Each named move below is a turn or a mirror, shown by a few rows before and after it. Which moves, in which order, take the first row of each later pair to the second? The first pair is answered.
A (before -> after):
[  1.8   2.1   8.0 -15.6  -1.5  -5.8   4.2  -1.9  11.9   4.3  -2.6  15.1
  -6.3]  ->  [  7.0   5.7  11.2 -14.4   4.1 -11.7   6.0  -3.5   7.6   7.7  -2.3   1.1
  -6.7]
[  1.0  15.3  -9.1  34.5 -21.5  23.3   4.2   4.6 -15.6 -23.7   8.2  31.5
 -22.0]  ->  [ 13.5  28.0   6.4  41.2   3.5  -2.4  12.9  -3.4 -27.1  -3.9   7.7 -26.8
 -23.1]
[  2.1  19.5   3.8 -28.1 -30.7 -41.3   5.8  10.0  22.6 -11.2  27.0   1.3
 -25.6]  ->  [  2.3  19.8   4.8 -28.4 -29.1 -42.8   6.4  10.1  22.0 -12.1  27.6  -0.5
 -24.7]
[  7.3  -6.7  -6.8   0.1  30.1  -0.4   1.4  -4.1   1.8  10.9  -7.9 -25.3
  19.1]  ->  [ -2.3 -16.6 -18.2  -5.7  10.7  20.0  -6.6   2.2  11.4  -4.8  -7.2  20.0
  19.2]
T (before -> after):
[ -1.9 -10.7  -2.4 -31.2 -18.8  -8.8  -1.8   8.1  30.8  -4.4   0.1  24.0
  -5.7]  ->  [  9.5 -11.9 -20.1 -14.0  15.2  28.4  -2.1  13.1  20.6 -14.7  -7.2  18.2
  12.7]
[ -2.2  12.0   5.5 -40.8  -2.9  11.7  13.1  -5.0  -4.0  19.2  -4.6 -32.2
   5.5]  ->  [ -0.2  11.3   2.2 -36.0   5.8  20.6  12.1  -4.3  -7.3  15.7  -5.5 -33.2
   9.0]
[ -3.8  20.5  17.1  10.1 -33.9  -8.6  16.3  13.1   3.9 -18.5  15.8   6.7
 -22.3]  ->  [  7.7  18.5  -1.6  28.3   0.4  26.1  15.1  18.1  -8.6 -29.6   9.0   0.5
  -3.2]
[ -3.8   4.5 -20.1 -29.5 -16.8  16.0  -0.8  -8.7   6.5 -15.6  15.4  -4.9
  14.3]  ->  [ -4.5   4.6 -20.4 -30.6 -17.1  15.7  -0.1  -9.6   7.3 -15.4  15.3  -4.4
  13.3]
M (before -> after):
[ -4.4   6.0   1.9   8.7 -22.1   6.0   8.7   7.9  -1.5 -28.3  28.8  30.1
 -16.4]  ->  [-13.9  -7.9  14.5  -0.5 -25.7 -21.7   0.7 -11.9   2.8   1.9  24.9  27.1
 -19.2]
[ -6.6  -4.5  -5.5  -1.9  15.4  -1.9 -17.4 -26.2  32.1 -12.1   2.6  21.5
  -8.1]  ->  [ -3.8   6.4 -11.8   0.4  10.5  10.2 -13.0 -12.0  25.2 -34.1   7.4  19.8
  -8.1]
[-21.7 -10.5   8.2 -22.1 -15.5  -0.6  -3.8  -7.4  15.2   9.5  -5.3   2.2
 -10.9]  ->  [ -8.5 -17.5   0.5 -10.3   9.6  17.5  -0.1  -8.9  23.6  10.6 -12.7  13.9
  -4.6]
Z (before -> after):
[-37.9 -16.9  16.1  24.6 -12.1 -16.5 -19.1 -18.5 -24.1  31.1   0.5  28.1
 -14.8]  ->  [-35.0 -14.3   7.9  36.7   4.1   1.6 -24.9 -13.1 -45.3  22.7  -0.6   8.5
  -0.4]
[ -6.8 -12.9 -35.3 -35.0   6.2   0.3   2.0   1.9   7.7  -2.1 -16.5  25.5
  11.4]  ->  [ -2.4 -15.4 -29.9 -17.3  10.7  -4.3   8.3  -1.6  15.1   6.7 -14.9  40.1
  -0.3]
[-18.5   4.9  -4.0   2.7 -20.8  11.3 -16.3   0.4   5.9  -6.6  -7.0  12.5
  -1.1]  ->  [-17.3   4.6  -4.6  11.5 -16.6  10.5 -13.6  -1.5   5.9  -4.1  -7.9  17.0
  -4.4]
[  9.7  11.4   0.2   3.0   5.7  -9.5  16.7   4.2   8.1  13.8   4.7 -21.7
 -11.9]  ->  [ 11.7  10.5  -0.6   2.6   7.5  -7.0  16.8   5.6   6.1  12.4   4.4 -25.1
  -9.7]

(2 to 3 moves a pair)
[ -5.5   5.6 -10.0 -52.7 -34.9   7.6   1.5  14.7  16.7 -22.1  -5.4  15.8
  -4.0]  ->  [ 11.6 -13.6  -9.7  43.6  40.4  19.6   0.7 -14.5  -7.9  20.4 -16.0  18.5
  -7.2]	M then Z then Z
[  7.3  18.4  13.5  64.8  14.1 -14.4  23.5  -2.7 -15.8  18.2  -2.7 -15.3
 -13.1]  ->  [  2.2  27.3  19.0  54.5 -10.5 -26.4  26.8   3.0 -14.3   8.0   4.7 -15.4
 -23.0]	M then T
[-10.6   8.5  13.1  15.1   9.0   6.3   3.0  -6.8  -1.5  12.6   7.3  -8.6
  -0.2]  ->  [-21.5   5.4  12.7   2.1 -12.8   5.2  -3.6  -3.2   0.3   5.7  11.1   6.2
  -1.4]	A then Z then T
[ -7.3  -5.2   2.9 -13.8  -7.5 -45.6  -1.0 -14.0  -5.5  14.2   6.0 -23.0
  -8.1]  ->  [ 13.4 -15.1 -18.6  -4.6  38.2  -4.6  -0.9 -13.6  -0.2  10.1  -8.1 -24.1
  15.2]	M then Z
[-23.4 -15.7   9.4   2.1  22.3 -20.5 -10.1 -22.9 -22.2  41.2  -6.9 -40.1
  28.2]  ->  [-33.2 -25.9 -20.7  -6.7 -12.8  31.5 -18.6   1.5  -2.7  -3.4  -4.8  48.5
  29.9]	A then M then Z
[-11.2  -2.8  13.7   6.1  17.1  -2.5  -6.7  -5.2 -23.5   6.5   2.4 -35.0
  24.3]  ->  [-18.0 -26.0   4.7 -22.1   0.1   8.3 -12.2 -11.1  10.0  10.8  -4.8  20.0
  27.6]	Z then A then M
[-18.9   0.3   2.8   8.1 -18.4 -10.4 -14.7  -2.6 -41.6  -0.5  15.1 -23.4
   4.1]  ->  [-22.0 -23.7  -8.8  11.1 -11.8   7.8 -23.9 -11.9 -25.7   8.7   6.9  21.9
  10.9]	T then M then A
[ 13.2   2.5  15.5  -3.0   3.0 -31.6  22.5 -12.7  17.4  23.8  -4.6 -18.0
 -13.8]  ->  [ 27.5   7.5  -6.9   2.8  28.7  11.2  24.4   3.1   6.5  -1.7 -11.4 -28.2
   9.1]	M then Z
[ -0.6  -0.2 -13.7 -11.4  20.8  13.4 -17.3   0.5  -0.6  -6.0  -5.8  13.2
  12.3]  ->  [-11.6  10.7  -6.6 -24.0  -8.1  -1.3 -18.3   7.2  -6.2 -14.1   2.8   7.9
   2.2]	M then T
[-13.4  -4.7   1.9  17.9 -11.2 -32.2   0.4   5.6   9.2   5.3  20.3  21.5
 -29.6]  ->  [-11.1  -1.6  -0.4  40.4   2.8 -21.2  -2.5   7.0 -11.8   4.1  20.2   8.2
 -22.5]	Z then T
[-33.9 -11.8  -5.3  34.8  25.4  24.0  -4.9  11.4   5.9  31.6  -3.5  11.8
   9.0]  ->  [-44.2  -7.3  11.3  34.7   3.8  -4.3  -6.4   8.5   0.7  38.8   3.5   5.9
  -6.3]	T then Z then T
[ 22.4   6.8   5.6 -44.7  -0.2 -16.5  26.4   2.7  61.4   8.1  -6.4  12.5
 -12.7]  ->  [ -1.1  13.3  14.2 -61.1 -27.9 -37.6   9.7   4.2  28.0   9.6   2.0 -19.3
  -8.0]	T then M then M
[  0.9   9.2  11.4 -30.5 -41.9 -33.9  15.0  -3.8  20.5 -25.0  16.3   2.6
 -11.7]  ->  [ 22.2  10.4 -18.5  18.5  21.3  30.8   9.1   4.9 -16.7 -43.6   3.4 -19.7
  20.9]	Z then T then Z
[ 24.1  19.8  -6.2 -39.0  22.8   3.4 -11.9  -1.2  -6.2  20.7 -11.9 -43.0
  16.1]  ->  [  9.6  10.5 -17.2 -37.3 -24.4  22.5 -14.8  10.3  18.1  -3.6  -6.0  48.0
  -5.0]	A then Z then M
[-27.3 -10.3  25.0 -30.8 -18.8  -7.5  -1.2 -14.5   4.4  14.7  13.3  23.2
   8.8]  ->  [-13.0   9.5   9.0  21.6   1.3  34.5   8.2  10.9 -18.5 -20.3  18.5  26.8
   4.7]	Z then T then M
[11.6  2.2 -3.7 23.9 16.1  5.7  9.9  0.4  1.3  0.6 -2.3 15.3 -6.9]  ->  [ -9.7   9.1  -3.5  -7.1 -16.3  -4.3  -5.0  10.3 -21.4 -15.0   5.7 -10.8
   3.3]	Z then A then M
[  0.4  -6.8 -12.1 -25.7 -32.8  -2.6 -16.2  -3.6 -12.0  -7.3  11.2  -4.2
  -0.9]  ->  [  4.6 -10.6 -17.3 -29.8 -29.6   4.3 -13.5  -3.7   1.4  -8.2   8.7   9.4
   0.1]	T then Z
[ 18.8  11.2  17.9  36.3  15.0  -4.8   7.6  -3.6 -16.3  13.6   2.7 -22.4
  -5.8]  ->  [  4.8   0.6 -10.0  23.9  -4.6  36.0  -9.1  13.1 -21.3 -15.4   3.5  19.1
  10.0]	A then Z
[  6.9 -10.2  20.2  25.4  16.2  13.8   4.1  15.1 -28.2  -9.5   3.7  -8.8
  10.6]  ->  [ -6.3 -23.2  32.1 -19.1  -9.8 -21.6  -1.2  -0.3  -4.3  14.2   1.9  -3.0
   8.8]	Z then M then Z
[  5.3  26.2   4.7  35.0   7.7  -7.9   1.6   5.3 -38.2 -19.9   5.4 -24.7
 -13.7]  ->  [ -8.2   1.4 -12.1  36.6   9.8  19.4 -18.1  -0.6 -42.6 -18.4  -1.3   9.7
   7.7]	A then M then T
[-11.2 -28.0  -1.8   2.1   8.6 -10.8 -20.0 -28.8  -5.3  54.9  -5.8  -6.7
   6.0]  ->  [ -7.5  18.7 -22.9   3.4 -23.4  31.3  -6.7  26.0 -32.5 -28.2  13.1 -15.9
   2.4]	M then M
[ 29.1  15.8   5.1  -9.7 -18.2 -19.9  14.9   8.1  24.5 -42.1   5.7 -29.2
   3.8]  ->  [ 21.3  -1.4  16.5  -3.8 -24.7 -38.2  13.1  -9.4  43.6 -15.6   3.7   4.9
 -11.4]	Z then A then M
[ -2.3  11.3   9.7   6.1   6.2  -8.1  -3.6  10.9  -6.8 -16.9  -7.7 -13.4
   6.7]  ->  [-12.2  -2.1   6.1  -1.2  -8.6  -4.8 -12.0   7.1   2.6 -14.4  -9.5  16.5
   6.9]	M then A
[-13.7 -23.4   7.1 -22.5  16.9  -2.2 -19.5 -22.9   6.5  22.1  -0.8   6.4
  26.9]  ->  [-26.3  -7.3  12.1 -36.4 -16.4 -13.5 -21.7  -9.9  -6.6   3.2  11.6  -6.2
  18.8]	M then M then M
[ 13.3  -1.8   8.9 -24.5  -1.1 -32.7  16.0  -6.5  28.1   6.2  -5.3 -22.0
  -3.8]  ->  [  9.5 -14.3   0.0   3.5  -7.3 -10.8  13.5  -7.0  37.0  -0.6  -5.6  36.5
 -13.9]	Z then A
[ -9.9   1.3   0.6   6.1 -12.3  -0.4  -7.0  12.5 -32.5 -10.2   2.6  -9.1
   2.8]  ->  [ -8.4 -11.5   1.9   9.0   7.2  -3.1 -11.4  -4.1 -29.0  11.6  -3.8 -10.5
   9.9]	M then T
